Small tables with named rows and columns. After each table, cells are looked up by row and column.

Table tepu
	samasot	defaso	zagot	duda	bez	dovomu	rakuvu	sadalo	kivem	guz
lozopad	5.15	3.68	3.86	3.96	5.34	5.32	6.07	4.17	4.77	4.62
lenuri	4.90	4.75	4.76	5.11	4.93	4.37	5.11	5.04	4.61	4.42
fulenop	4.89	7.15	4.64	3.59	2.27	6.99	7.88	4.45	3.76	4.25
kubanud	5.33	5.16	5.39	4.13	4.60	5.38	5.73	4.79	3.77	3.37
berog	4.82	5.09	4.88	5.00	5.13	5.12	4.83	4.76	5.42	5.08
duseki	4.26	3.33	5.63	4.03	5.58	4.31	5.07	4.60	4.60	5.42
venope	5.56	6.90	4.94	7.08	4.60	4.40	1.78	6.47	5.22	3.34
besepe	5.04	4.95	4.86	4.75	4.96	5.30	4.84	4.83	5.20	5.19
vados	5.07	6.30	4.61	3.01	3.46	7.23	7.76	3.94	2.75	3.52
peruri	5.47	9.28	5.26	7.67	1.98	5.08	3.17	7.65	6.09	4.70
sugapev	3.98	0.24	5.65	3.57	8.96	3.17	4.25	2.76	5.31	6.80
nir	3.89	2.96	4.39	3.48	5.42	4.98	6.89	4.44	4.52	6.08
tuk	4.41	6.52	4.52	3.82	2.43	6.75	6.13	4.80	4.29	4.71

zagot of nir = 4.39
bez of peruri = 1.98
kivem of fulenop = 3.76
defaso of sugapev = 0.24
kivem of venope = 5.22
dovomu of lozopad = 5.32
dovomu of tuk = 6.75
bez of lozopad = 5.34
zagot of kubanud = 5.39
zagot of berog = 4.88
guz of besepe = 5.19
rakuvu of duseki = 5.07
dovomu of nir = 4.98
sadalo of lenuri = 5.04
zagot of lenuri = 4.76
zagot of sugapev = 5.65
samasot of nir = 3.89
duda of duseki = 4.03
guz of berog = 5.08
bez of nir = 5.42

Table ditof
columns: suz, kadali
firi: [-3.0, 2.3]
dor: [0.9, -3.0]
dife: [-4.7, -9.9]
ruf: [-3.3, -7.8]
vulolam: [-2.3, -2.5]
ruko: [-0.5, -2.8]
buriv: [-2.2, -2.6]
gidodo: [-1.7, -1.9]
povoko: [-2.7, -3.8]
zafodi: [-7.8, -0.4]
natuno: [-1.8, -1.8]
vulik: [0.1, 1.7]
zug: [-3.1, 5.7]
mik: [-3.3, -3.9]

mik, kadali => -3.9
firi, kadali => 2.3
ruko, kadali => -2.8
dife, kadali => -9.9
buriv, suz => -2.2
firi, suz => -3.0
natuno, kadali => -1.8
gidodo, suz => -1.7
ruko, suz => -0.5
vulik, kadali => 1.7
natuno, suz => -1.8
zug, suz => -3.1
dife, suz => -4.7
zug, kadali => 5.7
povoko, kadali => -3.8
zafodi, kadali => -0.4

Table ves
	vipogen	mur	zaga	zana	balako
tutonat	0.532	0.373	0.397	0.437	0.531
nep	0.411	0.568	0.693	0.253	0.407
tonodek	0.473	0.492	0.487	0.483	0.474
vum	0.425	0.660	0.425	0.798	0.435
linim	0.386	0.688	0.796	0.187	0.369
pev	0.637	0.168	0.227	0.258	0.635
dul	0.520	0.313	0.432	0.456	0.540
vosuvol	0.435	0.566	0.462	0.752	0.450
takesez	0.449	0.547	0.463	0.700	0.455

What is the zana of takesez in ves? 0.700
What is the mur of takesez in ves? 0.547
What is the mur of vum in ves? 0.660
What is the balako of takesez in ves? 0.455
What is the zaga of pev in ves? 0.227
What is the zaga of takesez in ves? 0.463
What is the zaga of tutonat in ves? 0.397
What is the balako of vum in ves? 0.435
What is the zaga of linim in ves? 0.796
What is the zaga of vum in ves? 0.425
What is the mur of pev in ves? 0.168
What is the zana of linim in ves? 0.187
What is the balako of dul in ves? 0.540
What is the balako of nep in ves? 0.407
What is the vipogen of tutonat in ves? 0.532
What is the vipogen of pev in ves? 0.637
What is the mur of nep in ves? 0.568
What is the vipogen of dul in ves? 0.520

nok:
         mamorut  suzafif
bonaf      -5.72    -2.57
taru        3.30    -3.69
buv         8.30    -9.61
dolekel    -2.58    -4.39

What is the mamorut of buv in nok?
8.30
What is the suzafif of dolekel in nok?
-4.39
What is the mamorut of taru in nok?
3.30
What is the suzafif of buv in nok?
-9.61
What is the mamorut of bonaf in nok?
-5.72
What is the suzafif of bonaf in nok?
-2.57
What is the suzafif of taru in nok?
-3.69
What is the mamorut of dolekel in nok?
-2.58
Which row has the largest mamorut? buv

Table rir
,sepotoz,zelo,kup,pim,putiso,mutu,konila,fenare,teke,kapo
kuz,4396,4807,9852,2871,4117,4280,5070,2953,4335,5169
zare,4216,4764,6244,2440,5934,5952,5061,2565,4228,5124
duv,5651,5076,2730,5922,6158,5950,5184,5955,5603,5230
luz,6163,5214,8459,7238,4729,4758,5220,7117,6050,5204
sisat,4714,4837,5985,3624,5373,5260,5124,3754,4705,5185
zes,4850,4921,9657,3818,4477,4612,5117,3824,4722,5138
sivizib,4837,4821,6768,3951,4847,5022,5077,4031,4802,5174
kon,4449,4848,4129,3037,6702,6433,5095,3196,4483,5128
munol,4979,4944,7094,4446,5760,5786,5100,4455,4966,5112
vov,5853,5110,5221,6645,5418,5377,5180,6564,5797,5205

What is the zelo of sisat in rir?
4837
What is the putiso of sivizib in rir?
4847
What is the zelo of kuz in rir?
4807
What is the zelo of vov in rir?
5110
What is the kup of kuz in rir?
9852
What is the sepotoz of zare in rir?
4216
What is the mutu of kuz in rir?
4280
What is the mutu of vov in rir?
5377
What is the mutu of sivizib in rir?
5022
What is the kapo of kon in rir?
5128
What is the kup of sivizib in rir?
6768
What is the konila of sisat in rir?
5124

gito:
,nes,golez,mez,pesi,luvo,fugir,gugas,rofez,mim,ful
dipi,155,196,158,117,166,138,126,138,150,163
nofada,160,202,158,99,222,130,99,132,135,166
konuko,143,128,123,147,213,143,128,136,133,148
bapa,161,235,183,113,143,150,129,150,152,161
leladu,146,161,182,149,30,128,184,141,161,165

What is the rofez of konuko in gito?
136
What is the mez of dipi in gito?
158
What is the luvo of leladu in gito?
30
What is the rofez of dipi in gito?
138
What is the ful of leladu in gito?
165
What is the pesi of leladu in gito?
149
What is the ful of dipi in gito?
163
What is the luvo of dipi in gito?
166
What is the luvo of konuko in gito?
213
What is the golez of dipi in gito?
196
Which row has the largest gugas? leladu

laf
        bedep    dor    zom  lekir    ser   kuvi
pevuva  45683  45235  56756  33241  36228  43594
bepa    53294  42026  44827  59214  47866  76830
notiv   52006  48538  47459  54874  51353  67687
zas     51190  45366  46115  54758  47975  64412
sopa    49282  48058  48479  49869  48847  52564
zele    49762  60823  41124  64370  74797  24042
biluz   54936  39538  43878  61522  47100  85990
muminu  49172  45453  51995  36315  44243  49408
toveli  48247  45124  51529  38573  45256  48549
lir     49322  48729  48514  49175  48622  50134
faralu  54353  40088  44060  60614  46866  84651
giz     51034  45317  46567  53616  47893  63557
fisil   48729  48692  48763  49382  48431  50099

bepa, bedep => 53294
pevuva, ser => 36228
biluz, kuvi => 85990
faralu, kuvi => 84651
faralu, bedep => 54353
pevuva, zom => 56756
bepa, dor => 42026
pevuva, lekir => 33241
sopa, kuvi => 52564
muminu, zom => 51995
giz, bedep => 51034
pevuva, dor => 45235
giz, kuvi => 63557
bepa, zom => 44827
sopa, zom => 48479

nupop.tsv
	zopu	fus	vazu	vin	vas	dosor	vezodob	daved
lidit	4.7	4.5	2.4	2.9	5.5	3.3	9.1	3.1
bok	3.9	3.9	3.3	3.5	4.2	3.6	5.1	3.5
radil	3.7	3.7	3.7	3.7	3.7	3.7	3.8	3.7
fotile	4.0	3.2	4.3	4.6	2.7	2.1	1.4	4.7

daved of bok is 3.5
vezodob of bok is 5.1
zopu of bok is 3.9
vazu of bok is 3.3
daved of fotile is 4.7
vazu of radil is 3.7
vas of lidit is 5.5
zopu of lidit is 4.7
vazu of fotile is 4.3
Row with the largest vas: lidit

resefed =
,madof,talu,meva,zuketo,saz,vufe,nusa,peke,dateni
kikurob,865,63,416,-628,130,-201,371,-40,-305
fifos,-81,-112,99,151,-3,62,143,165,94
bol,487,111,680,-111,-255,-689,505,335,-35
mon,-939,173,-10,869,-448,-307,-152,382,583
did,558,-168,-359,-726,636,866,-16,-395,-351
pap,-28,0,-447,-120,364,692,-255,-240,0
tel,783,165,728,-206,-164,-751,446,224,-212
sil,-120,95,239,348,-160,-317,134,210,146
sobi,-595,235,12,648,-393,-287,-198,233,375

dateni of did: -351
nusa of mon: -152
zuketo of fifos: 151
saz of sil: -160
saz of tel: -164
zuketo of pap: -120
peke of tel: 224
dateni of pap: 0
vufe of sobi: -287
dateni of kikurob: -305
vufe of kikurob: -201
talu of sobi: 235

Table til
	gosu	vilafu	dilugu	belapu
nor	148	68	168	147
fetovar	131	230	146	79
rer	217	180	222	124
pida	126	179	138	107
guti	119	129	178	47
buk	138	134	199	44
romoge	184	138	225	75
lin	138	185	97	201
gaf	88	74	132	98
mazi	97	78	110	149

What is the gosu of buk in til?
138
What is the belapu of nor in til?
147
What is the dilugu of guti in til?
178
What is the vilafu of gaf in til?
74
What is the gosu of romoge in til?
184
What is the gosu of pida in til?
126
What is the dilugu of fetovar in til?
146
What is the vilafu of rer in til?
180
What is the belapu of lin in til?
201
What is the gosu of rer in til?
217
Which row has the largest vilafu? fetovar

